which system made each run
q374, run 1 (10 x 18)
[[  7 -22  -3 -44 -10  27 -21  -2  -4  17   1   7 -23  40   0  -8   2 -25]
 [ 25 -11 -19 -18  -7 -13  -7 -15  13  10  -9  23 -54  20  12  -9 -10 -13]
 [ 27 -32 -21  14   5   3  13 -28   8   3  10   3 -23  21 -18 -19 -24 -34]
 [ 25  -3 -27  29 -16  -4  33   0   2  18  22  -8 -27  14  26 -10  -9 -30]
 [  4   3  13  47 -12   8  14 -14   7   3  44   5 -33  18 -11   0  -7 -33]
 [ 18  33   0  25 -16  -4 -10  20 -11  13  44 -28 -11  15   5 -22  -5 -42]
 [  7  45  16  45  -4 -39 -14  -2  10 -11  34  -2 -31 -12  -9  -7 -10 -14]
 [ 10  32   5  37  12 -21 -11   9  -7 -13  34 -37  28 -16 -28 -28 -17 -22]
 [ -6  53   4  44  -2 -43   5  21   1 -17  13 -21  14 -43  10  -3   3  17]
 [-30  24  34  35  19  -4 -10   8  -5 -27  18 -21  48 -32 -34  -1   4  17]]
q597, run 2 (10 x 18)
[[  5 -12  11 -13 -19  17  -2   8   0  16 -13  35 -10  14  21  47   2   4]
 [  2  -8   3 -25 -21  21 -28 -14  -8   1  -5 -23  22  26 -25   0  -3 -27]
 [ 22  -1 -18 -41  -1 -14  -5   9  10  19  -2  11 -27   9  31  -3  -6 -14]
 [ 24 -23  -1   3  -4   3  10 -22   2 -19  -4   3 -18  16 -44  -6 -24 -15]
 [  9 -16 -22   1   8 -18  26  16 -10  13  18 -27   1  22  29  -9  -4 -22]
 [ -1 -10  24  11  -8   9  29  -8  -1  -6  14  24 -44  24 -16  24   2  -4]
 [-14  10   3  -3   9   6   9  -3 -17   9  34 -47  15  21  -7 -19  13 -31]
 [ -8  27  12 -10   0 -10  21  -2  14   7  23  22 -56  -8  18   1  14   1]
 [-13  10  13  17  17   5   8 -23   3 -18  27 -23  10 -13 -46 -30  -3 -12]
 [-12  26 -12  14   9 -22  23  23  10   7  21  -6 -12 -30  43 -18  13   9]]
q116, run 3 (10 x 18)
[[ 11  -1   4  -2 -14   7 -26  11   5  14 -10  30   1   1  20  23  -4   1]
 [ 31 -10   0  -3  -9   1 -26   0  -5   8  -9  14   1  20  -7  18 -18 -16]
 [ 21  -8 -10   5   4 -25 -12   3  -1  18  -1  10 -10  20  24  19  -8 -12]
 [ 21 -19   4  -2  12  -9  10 -18   6   8   8  17 -14  18  -4  23 -16 -18]
 [ 11 -11  -4  -8  -2 -12  26   7  -3  10  18 -10  -6  23  20  16  -8 -26]
 [  0  -6  13 -20   5  -3  25   2   9   0  22  17 -37  10   4   7  -3 -12]
 [  7  -1   2 -19  -1  -2  23  11  -7  -6  26 -20 -17  18 -10 -16  -8 -25]
 [-13  10   1  -3  12 -15  21   8   2  -5  22  -3 -40   1   6 -25  10   2]
 [-11   4   7   4  15   1  20  -8  -2 -16  23 -19 -12  -1 -31 -31   1  -7]
 [-26  22  -4  14   2  -7  23   5  -5  -6  15 -30  -4 -12   8 -28  22   7]]
q116, run 4 (10 x 18)
[[-14 -13   9  -8 -18 -10  12 -15  10 -35 -26  -6  14  -7 -24  23  -8  18]
 [ -9 -10   4 -26  16   0  -6  37 -11   1  -9  -5  42  -8  17   9   3  15]
 [  4 -17   2 -12 -14  15   1  11 -11 -15 -43  23 -11   4 -15  11   3  34]
 [ -9 -37  -3  -8  12   1 -39  18 -15  -1 -12  -7  26  31   1  -3  -4   1]
 [ 11 -19 -21  -2  14  10  -1 -13 -14  25 -36  21  -9  13  16   4  19  22]
 [-11 -51 -12  -1  -7  11 -15 -28  14  -1  -8   2  11  27   0   6 -11 -18]
 [ 12 -19 -25 -15   7  23   9  -1   3  40   0   9   8   4  42   0   8 -15]
 [  6 -31  -9  -4 -30  26   3 -18  27  -3   4  26 -31  12   1  -3 -18 -23]
 [ 19  -9 -16  -1   5  16 -10  16   3  28  34  -3  -2  12  25 -26 -11 -42]
 [ 20   9  -9  24 -15   6  15 -17  14  12  17  22 -59   3   6 -16  -1 -16]]
q44, run 5 (10 x 18)
[[-37  10  26 -22  12  20 -14   9   4  -5   7   0  28 -21  -5   1  18  14]
 [-19  18   2 -22 -18  -6 -17  25   6 -17 -22  -3  14 -29  13  -2   9  28]
 [ -9 -24  -3  -9   9  -8 -21  18   6 -30 -29  12  11 -16 -15 -15 -12  34]
 [  9 -20 -23   8  12  -7   4  15 -19  -2 -41  -7  31  -6   7   0   3  31]
 [-16 -39  -5  12  11 -13  -3 -19   2  -3 -33  16  10  14   8  29   6  25]
 [ -1 -32  -6 -31  10  19  -2 -11 -17  20 -28  -1  29  25   7  27  14   4]
 [ -1 -19 -12 -35 -26 -10  -4 -17  10   8 -29   6 -13  23  28  33   4  -3]
 [ 19 -42 -11 -46 -10  16  -1  -7   4   3 -13  10 -12  32  -6   3 -18 -21]
 [ 36 -15 -32 -10 -29  -4  21   3  -5  16 -10  -6 -25  27  25   6 -12 -24]
 [ 22 -34  -3  12  -7   6  11 -18   4   5  17  17 -43  42  -8   4 -19 -33]]
q622, run 6 (10 x 18)
[[-11  -4  17   1   5 -13  32 -10 -11 -11  15 -14 -17  24 -16  16   7  -5]
 [ -4  20   1 -12  17   1  29   4 -15  20  18 -18 -10   3  14  -5  25  -4]
 [-18  15  13  -3   1  -5  29 -16  10 -13   8   6 -33 -12  -9   0  14  12]
 [-20   6  -6  -5  19  15  16  -4  -2   1  18 -19   1 -12  -6 -40  16   0]
 [-10  15  -9  31   3  -5  12 -13  11  -4  -5   8 -13 -30   5 -15  13  22]
 [-33  -8   2  22   2  17  -2 -20  12 -11  12 -15  22 -12 -14 -21   7  -3]
 [ -7  21 -16  23  -7   5 -14  -7  11  15  -6  -3  22 -30  24 -10  13   4]
 [-24  -8  12   9 -18   8 -24 -19  30 -20  -2  10  19 -19 -10   8  -8  -1]
 [  7   2 -16  -8  -9  15 -32  12   5  11  -7  -9  40 -19  14 -16  -5  -9]
 [  6 -11   4  10 -19 -13 -29   6  21 -19 -20  28   6 -14   1  22 -23  12]]
q622, run 7 (10 x 18)
[[  0   1  21  -2  12 -28  32   8 -27 -29 -15 -13 -11  13 -34  21   3  26]
 [-23   2   8 -15  39 -13  19  20 -36  10   4 -27   9  21   9  -1  32  17]
 [-18  16  18  -8  13  -3  25 -17 -18   0 -21   8 -21   0  -8  22  37  37]
 [-44 -11   0 -34  20  14  12 -18  -7  -3  -4 -21  -2  12  -5 -22  36  13]
 [ -9   1 -17  -4  25  12  15 -24   2  18 -24  21 -16 -20  17 -14  31  33]
 [-35 -36 -13   5  -5  30  15 -38  16 -14 -15   0  -4   3 -14 -22  14  10]
 [ -8 -15 -34  22   4  33  -4 -14   7  32  -7   9   7  -8  36 -28  20  -1]
 [-12 -20  -7  31 -35  29  -6 -40  30  -4  -7  25 -14  -3  -2   5  -2  -8]
 [  1 -17 -25   8 -18  32 -27 -12  19  23  17  -7  15   4  21 -28  -6 -40]
 [ 29   2 -11  26 -34   2 -17 -16  35   6   1  33 -17 -16  15  11 -27 -22]]
q597, run 8 (10 x 18)
[[-36 -17  10 -35  -3  -9  -4  23   3 -16   9 -19   6  19  11  -2   4  -1]
 [  4   4  11 -32   6  15   9  25 -20  -6 -10  13 -27   4 -18 -11  10  21]
 [-13  -4 -12   4  13 -17 -11 -13 -16  -8 -13 -25 -12  20 -14 -28  15  10]
 [  3 -10  -6   2  40  -5  19 -10 -10  18  -6  15  -9   0   8   1  15  18]
 [-18 -10  -8  18  -7  19  20 -34  -1  -1 -11 -14   9   3 -10  -1  18   3]
 [-26 -16  -4 -10  13  19   1  -5  15  17  14   7   9  -3  27  -6  13  -6]
 [ -2   1   0   3 -19  41   0  -7   7   1   0  13 -10 -11 -10 -18   6  -3]
 [ -6  -7 -15  18   3   4 -31   0  10   8  14  -3   1   2  12 -33  -1 -15]
 [ 26   7  -3  27   2  12  -3   2   0  15   6  26 -13 -10   2  -3  -7  -4]
 [  6   6  -5  38 -13  -5 -16 -15   4   4  11 -13  16   6   0   2  -8 -23]]
q44, run 9 (10 x 18)
[[ -5   8 -11  30 -51  16  -4 -43   2   2  -5 -19 -26  26  -9  -4  15 -22]
 [ 11   0 -11  -8  24  18 -33 -25  15  36  33  10 -12   3   9 -35   1 -38]
 [ 26  34 -10  22 -51  25  12 -25  18   7   8  -6  -2 -25  -7   0  -7 -30]
 [-13  -7   0  26  -2   0 -34   3  30  -3  49  -4   3  -5   5 -32 -23 -41]
 [ 36  37   8  33 -11  23   3  24  -1  16  23  15  17 -38  -2   2 -15 -13]
 [-21  16  23  51 -17 -24 -37  10  11 -25  30 -14  14  -2 -10   2 -16 -14]
 [ 19  32  27   9  43  -7 -22  28  -9  14  25  12  34 -32 -11   6  -8   2]
 [-17  35  24  20 -17 -39  -4   6   6 -34  -2 -21  29 -29 -15  29  -5  17]
 [-23  -4  26 -25  54 -28 -14  30   3 -18  14   3  35 -24  -7   0  -9  21]
 [ -8  18  12 -13  -5 -19  32  32 -13 -27 -32  -9  28 -30   0  30   7  47]]
q374, run 10 (10 x 18)
[[  0  21  16 -13   9 -10  10  -6  30   8  35  11   8 -33  17  19 -10 -21]
 [  6  12  15 -18 -32  12   9  28  11 -31  12  -7   7 -22 -24  -4 -24  -8]
 [ -9 -10   7   7   8 -25 -12  52  -2 -24   8   7  -6  -4   9 -10 -15  20]
 [  8   1   9  27  20   0  -2  15 -35  -9 -20   0   2   6 -34  -5   8  31]
 [-19   3  -7  12  10 -25  -9  -9 -22   7 -18 -32  22  21  13  11  25  12]
 [-10  18  13 -13  26   1   8 -35   1  19  -3   3  13 -14  -1  22  25   7]
 [-16   5   1 -46 -22  10   4 -13  16  -9  -5 -22  23 -11   0   5   5 -11]
 [-13 -13   5 -36   8   1   3  15  26 -10   3  28 -11 -25  13  -4  -8  14]
 [  2 -28  -5 -14 -10  27   2  17  -7 -20 -22   7  -3   3 -25 -21  -8  15]
 [ -7 -30 -19   8   6  -5  -9  14 -10   7 -20   9 -12  23  25  -8  10  18]]
q493, run 11 (10 x 18)
[[ 15  -9 -17  -1  16   7  30  22 -14   6  -7 -14  35 -18   8  -7  -3   7]
 [-27 -11  10  19 -31   4  10   8  10 -19  -7  12 -11   2  12  20   6  17]
 [-12  -8  17 -14  22  26  -6   4 -25  10   7 -10  16  22 -18  -3  19  -3]
 [ -3  30  -8  -7 -25  -6 -14 -15   4   8 -19  -2 -19  -3  15   0  22   8]
 [ -7 -28   4 -15  24 -13 -16 -23  13 -12   1   3   3  10 -21  -6 -14  -8]
 [ 22   7 -31  -7  -9   6  17   3  -2  18 -13 -15  18 -17  23  -8   1  -5]
 [-19 -34   9   9 -15   1  -4  -3  26 -21   4  26 -15   6   1  11 -16  -1]
 [ 17  -2  -5  -9   7  34   7  18 -29  22   6 -15  20  15  -5 -12   8 -15]
 [ -7  10   2  13 -30 -10 -19  -4  15  -2  -5  21 -40   7  18   8   5   3]
 [ 15 -16   7  -7  34   2  -6 -11 -14   6  16  -8   6  21 -32 -11 -11 -21]]
q493, run 12 (10 x 18)
[[  0  11   5   6 -11   0   3  39 -18 -10  10 -31  36  -3  -2  -1  -6  -4]
 [-14  14  23  12   5  -9 -10  21  -4  -8  -9  28 -13 -12   4  18  11  36]
 [ -4   7  16  -3   7  -8  -1  -5 -29 -15 -11 -32  21  18 -37   7   7   7]
 [-16  19  -3 -11   7 -32 -12  -4   3   9 -16  -3   9 -13  34  17  23  21]
 [ -7 -21  12 -24   8  -3  17 -27   9 -24 -19   0  13  -5 -33  21  -7  11]
 [-15  -1 -19 -35 -13   3   4  17  -2   8 -12 -27  35  -6  35  -1  13   1]
 [-18 -32   9 -25  -8  16   2  -4  17 -19 -24  37 -22  -3  -6  11   0  27]
 [ -3 -20 -19 -28  -9  25  -2   8 -27   7 -16 -36  19  35  -4 -21  12 -13]
 [ -8 -14 -17  -5  -8  -1 -16 -14  14  16 -22  35 -40  10  37   1  16  16]
 [ 15 -38 -10 -12   5  20  11 -34  -6   3   1 -14  -2  37 -32 -10 -11 -31]]

runs to name
run 13 (2 x 18)
[[ 48  13  -4 -17  -7   5  24  28 -15  12   5  20 -39   5  -2   1 -14  -6]
 [ -3  -7   3  27  -9 -30  -6 -22  -4 -20  13 -29 -18  38 -26  -4 -11 -23]]
 | q597
run 14 (2 x 18)
[[-18  -7  -2 -21 -19  17  18  -6   3   2 -15  -1   2   1  14  16  17   9]
 [-11 -18   3 -35  -9  19 -17   8  11  -7  -3   4   8   2  -1  -8  -7  -7]]
 | q116
run 15 (2 x 18)
[[-13  -5 -27 -14   1   3   8 -20  22   9   1 -10   1 -15  24 -24   8  -7]
 [ -3 -26  -2  10   3  25  12  -6  20 -10   4  28 -13 -15 -10 -17 -11   1]]
 | q597
run 16 (2 x 18)
[[-27   7   2   0  -7 -13 -18  -6  12 -13   3  -4 -20   1   3 -17   9   4]
 [ 11   5  -5  -8  15  17   0   3  -5   3  -5   4   4 -19 -16 -24   1   8]]
 | q44
run 17 (2 x 18)
[[ 24  15  18 -27   2  -9 -12  29  -8  -8  15  10 -22   9 -19  -2 -17 -12]
 [ 24  11   2  -5  13 -36   1  19 -17 -14   2 -12 -19   9 -18 -10 -14   2]]
 | q622
run 18 (2 x 18)
[[  1   3   8 -24  22  -3  -2 -16  16  14  19   9   0  -9   5   2  -2 -16]
 [ -1  12   1 -12 -33   9  21   5   9 -12   5 -15   5 -13  -4   5  -5 -11]]
 | q44
run 19 (2 x 18)
[[ 12 -29  18 -13  54   6  20   5   0 -10  28  19  -4  -1 -41 -13 -24  -8]
 [ 13  12 -25  -4 -37 -14  40  35 -26 -13 -19 -38 -17  13  14 -13   7  10]]
 | q374
run 20 (2 x 18)
[[-20 -10   4   5  22 -15 -15  19  11 -16   7   4  14 -18   4 -17  -7  15]
 [ 14   3  -3  20   4  19  17   6 -23  -1 -19  -4  14 -10 -22  -5   8  19]]
 | q116
run 21 (2 x 18)
[[  1  19  21 -10   2   1  -8  39  -4  -9  -3  10  25 -30   0  13  -4  21]
 [ -7   5  19  -3 -14 -10 -11  29 -18 -31 -24  -7  12   1 -24  14  -1  29]]
 | q493
run 22 (2 x 18)
[[-10   3 -16  29 -26   4 -40 -23  29   1  16  -3 -13   0   9 -34  -4 -26]
 [ 25  13 -19  38  -2   9 -26  -6  17  16  16  13   4 -27   8 -30 -14 -20]]
 | q374
run 23 (2 x 18)
[[  7   6  -4  -3 -13  28  19   0   5  16   6  13  -8 -12  12   1   6  -7]
 [-12  -8   9   0 -16  10 -15   2   9 -12  19  -1 -15  15 -11 -12  -7 -18]]
 | q493
run 24 (2 x 18)
[[  5  -5  -2   9  20 -29  14  24  -1 -15  16  -5 -10  -4   0 -15 -15   1]
 [  0   6   1  28   8  -9  36  15 -11  -7   9  -6  -7  -8  -1  -2   4  11]]
 | q493
run 25 (2 x 18)
[[  6 -30   3   2   4  16  12  12  -3  -8   7   8   1  12 -15  -1 -15  -6]
 [ -5  -6  -5   5  -2  10   6  18 -16  15   7  -3 -14  23  18  -6  14  -2]]
 | q116
run 26 (2 x 18)
[[  3   2  -5  -8 -36  -9   7 -20  11  -5 -16   0 -17   8   7  25   0  -6]
 [  6 -28  -5 -26  11   8  -8   0   4   3  13  -1  -4  21  -5 -15 -13 -23]]
 | q44
